In the data rows, 128 means zero.
Some points, one per row:
[84, 190, 73, 103, 189, 158, 57, 97, 74, 74, 76, 189, 92, 76, 116, 146, 100, 110, 158, 187, 91, 147, 93, 144]
[156, 60, 111, 57, 119, 182, 64, 69, 81, 64, 98, 101, 93, 56, 174, 106, 77, 72, 143, 176, 123, 127, 146, 125]
[151, 60, 120, 186, 111, 104, 190, 171, 147, 182, 100, 84, 80, 149, 121, 179, 217, 184, 167, 72, 98, 125, 170, 76]
[168, 86, 98, 165, 76, 135, 164, 159, 79, 165, 166, 135, 94, 128, 159, 164, 196, 159, 93, 84, 127, 127, 145, 123]
[181, 68, 104, 162, 123, 141, 176, 132, 120, 76, 129, 179, 92, 52, 165, 115, 57, 75, 78, 149, 152, 174, 85, 167]
[164, 76, 143, 153, 91, 123, 204, 194, 157, 206, 131, 121, 162, 183, 137, 190, 203, 193, 102, 57, 102, 154, 160, 108]
[71, 211, 87, 74, 198, 152, 40, 59, 69, 35, 164, 109, 105, 148, 147, 145, 179, 120, 98, 208, 135, 120, 78, 153]
[197, 58, 153, 176, 70, 157, 142, 136, 145, 156, 91, 151, 88, 173, 152, 189, 213, 175, 151, 90, 164, 113, 157, 67]
[75, 151, 105, 126, 125, 147, 167, 180, 94, 177, 196, 117, 109, 149, 102, 147, 168, 93, 132, 107, 158, 153, 172, 166]
[142, 185, 169, 151, 104, 174, 167, 172, 127, 166, 159, 118, 81, 66, 126, 179, 174, 108, 184, 82, 96, 173, 179, 129]
[142, 201, 132, 86, 176, 71, 172, 154, 162, 167, 76, 156, 181, 102, 109, 136, 54, 134, 152, 177, 153, 149, 176, 96]
[70, 69, 129, 94, 159, 90, 111, 137, 132, 179, 137, 76, 196, 149, 107, 53, 48, 88, 129, 96, 144, 139, 110, 88]
[104, 207, 132, 93, 180, 97, 143, 79, 86, 85, 142, 144, 110, 79, 181, 85, 49, 73, 130, 160, 131, 101, 150, 152]
[112, 165, 83, 97, 127, 123, 33, 60, 78, 39, 181, 150, 102, 106, 122, 158, 80, 104, 131, 192, 174, 67, 142, 167]
[77, 208, 192, 72, 189, 75, 36, 49, 71, 38, 186, 156, 52, 107, 132, 186, 208, 124, 89, 218, 153, 107, 75, 162]
[61, 227, 155, 55, 175, 103, 40, 59, 74, 45, 187, 107, 79, 171, 137, 197, 220, 202, 89, 227, 104, 141, 58, 151]
[165, 143, 152, 199, 184, 135, 99, 135, 75, 71, 85, 162, 91, 147, 154, 174, 139, 128, 111, 179, 107, 179, 136, 179]
24 more points follow, each with its number after it:
[126, 185, 128, 70, 141, 101, 68, 113, 101, 82, 93, 159, 133, 101, 145, 82, 150, 139, 108, 170, 139, 87, 104, 162] 0
[96, 174, 111, 156, 90, 115, 151, 180, 163, 117, 118, 118, 189, 150, 135, 75, 86, 135, 171, 91, 71, 128, 102, 141] 1
[54, 103, 107, 97, 164, 163, 196, 178, 195, 202, 68, 100, 158, 102, 119, 189, 211, 135, 131, 51, 151, 169, 189, 128] 2
[130, 181, 139, 113, 91, 116, 49, 73, 64, 46, 159, 76, 74, 54, 158, 156, 61, 80, 112, 183, 162, 159, 93, 153] 3
[89, 152, 145, 150, 98, 144, 180, 173, 114, 158, 86, 126, 134, 122, 132, 136, 59, 63, 159, 84, 87, 127, 161, 161] 4
[75, 210, 103, 106, 148, 75, 26, 54, 67, 39, 186, 131, 62, 67, 167, 158, 55, 72, 83, 217, 167, 132, 62, 174] 5
[136, 88, 113, 121, 70, 112, 159, 136, 78, 192, 102, 130, 179, 70, 117, 60, 49, 85, 112, 71, 104, 107, 168, 104] 6
[179, 74, 118, 137, 177, 110, 192, 170, 169, 194, 87, 135, 100, 165, 86, 152, 196, 189, 81, 69, 95, 106, 198, 142] 7
[136, 52, 101, 182, 86, 188, 215, 168, 171, 206, 142, 148, 135, 198, 81, 118, 221, 192, 178, 82, 107, 84, 156, 117] 8
[67, 197, 172, 66, 167, 108, 45, 61, 138, 62, 157, 76, 83, 76, 114, 151, 68, 108, 101, 196, 145, 96, 168, 133] 9
[88, 200, 96, 92, 186, 128, 186, 119, 159, 193, 172, 113, 144, 177, 117, 87, 98, 129, 112, 76, 156, 75, 138, 130] 10
[65, 202, 105, 89, 161, 114, 142, 154, 88, 145, 83, 170, 197, 118, 175, 62, 60, 108, 147, 154, 100, 125, 87, 138] 11
[89, 200, 133, 75, 186, 75, 51, 53, 117, 49, 102, 106, 105, 125, 108, 96, 45, 106, 161, 213, 161, 96, 141, 107] 12
[76, 198, 123, 121, 186, 139, 45, 58, 98, 45, 163, 145, 167, 157, 144, 111, 81, 88, 149, 200, 124, 198, 121, 98] 13
[188, 33, 116, 196, 84, 137, 170, 169, 153, 161, 108, 132, 196, 56, 148, 61, 34, 78, 75, 190, 130, 155, 107, 113] 14
[157, 110, 141, 114, 107, 156, 168, 174, 138, 180, 150, 91, 87, 116, 125, 109, 145, 163, 154, 180, 136, 144, 181, 102] 15
[60, 200, 178, 64, 183, 89, 30, 53, 82, 38, 149, 179, 96, 136, 83, 184, 174, 125, 150, 205, 156, 135, 64, 174] 16
[182, 90, 127, 83, 94, 177, 141, 186, 180, 189, 65, 180, 186, 184, 153, 121, 189, 188, 163, 92, 81, 119, 181, 107] 17
[107, 138, 157, 74, 187, 77, 87, 86, 123, 185, 121, 105, 198, 103, 68, 69, 52, 88, 113, 189, 141, 118, 142, 160] 18
[146, 62, 100, 111, 122, 148, 147, 129, 109, 99, 102, 105, 58, 121, 102, 149, 191, 110, 165, 128, 121, 92, 78, 178] 19
[83, 213, 97, 82, 174, 141, 34, 59, 70, 59, 196, 150, 95, 136, 187, 150, 179, 163, 143, 222, 162, 123, 64, 185] 20
[76, 193, 104, 86, 175, 117, 171, 145, 115, 131, 98, 118, 211, 147, 141, 54, 49, 118, 132, 155, 152, 106, 88, 113] 21
[169, 113, 149, 84, 118, 114, 147, 131, 134, 155, 94, 68, 156, 165, 126, 72, 92, 116, 117, 80, 92, 80, 135, 169] 22
[74, 195, 94, 171, 175, 103, 28, 53, 81, 42, 192, 110, 49, 112, 172, 187, 189, 82, 124, 201, 140, 99, 130, 100] 23
Which three of these numbered points are nearest to each point below by angle, seen from the average point of the first points? Their numbers follow each, nearest first.
[119, 170, 163, 90, 172, 106, 50, 69, 75, 60, 161, 85, 119, 102, 178, 108, 155, 160, 122, 184, 112, 131, 96, 120] > 20 16 9
[163, 154, 121, 129, 151, 130, 50, 77, 118, 66, 178, 170, 176, 82, 100, 96, 82, 117, 99, 192, 121, 138, 89, 102] > 13 12 5
[133, 79, 108, 189, 85, 116, 110, 82, 106, 75, 104, 158, 74, 83, 146, 123, 105, 75, 184, 127, 124, 123, 86, 163] > 19 14 3
[125, 152, 104, 89, 146, 68, 133, 158, 152, 104, 117, 126, 169, 164, 112, 149, 72, 147, 81, 100, 75, 135, 153, 179] > 22 1 21
[91, 173, 189, 122, 183, 132, 137, 114, 95, 151, 152, 105, 129, 145, 121, 84, 70, 116, 160, 157, 136, 134, 104, 70] > 21 18 11
[101, 180, 87, 114, 127, 94, 173, 69, 148, 108, 159, 103, 119, 171, 88, 69, 87, 147, 166, 131, 145, 96, 113, 170] > 10 21 1
[177, 65, 163, 162, 96, 145, 152, 197, 153, 137, 77, 167, 188, 99, 111, 62, 41, 82, 116, 180, 115, 121, 81, 149] > 14 6 1
[174, 42, 162, 183, 67, 160, 138, 140, 148, 164, 156, 157, 177, 69, 124, 76, 52, 79, 134, 151, 130, 127, 101, 92] > 14 6 4
[152, 190, 152, 99, 135, 94, 65, 87, 161, 49, 140, 131, 86, 166, 141, 51, 148, 86, 147, 175, 140, 131, 175, 123] > 12 13 0
[143, 96, 162, 142, 141, 117, 53, 89, 154, 66, 124, 125, 119, 88, 99, 157, 165, 161, 189, 76, 132, 145, 139, 135] > 19 16 17
[147, 67, 64, 163, 90, 139, 198, 185, 171, 194, 184, 123, 107, 175, 127, 108, 177, 189, 126, 56, 78, 139, 176, 116] > 8 7 17
[155, 45, 152, 187, 77, 160, 189, 193, 181, 212, 78, 133, 59, 195, 126, 185, 235, 182, 196, 38, 92, 167, 174, 125] > 8 7 17
[115, 125, 75, 99, 107, 93, 66, 110, 123, 70, 188, 101, 179, 154, 156, 71, 60, 81, 174, 202, 150, 86, 80, 174] > 12 21 13
[102, 196, 131, 96, 192, 126, 44, 51, 87, 41, 138, 94, 81, 88, 166, 172, 160, 152, 82, 207, 172, 136, 76, 119] > 20 5 23
[86, 208, 176, 90, 187, 91, 28, 67, 76, 39, 181, 126, 86, 150, 91, 186, 194, 153, 89, 217, 147, 155, 79, 170] > 16 20 23
[98, 161, 159, 184, 164, 119, 66, 92, 68, 76, 175, 174, 165, 67, 82, 107, 46, 87, 113, 134, 156, 95, 76, 133] > 5 13 18
[179, 32, 82, 190, 91, 171, 185, 168, 164, 181, 88, 77, 180, 75, 132, 51, 46, 101, 145, 132, 139, 138, 103, 118] > 14 6 22
[159, 94, 151, 151, 173, 115, 81, 116, 118, 145, 112, 128, 196, 84, 98, 60, 42, 127, 97, 152, 166, 110, 199, 126] > 18 14 6
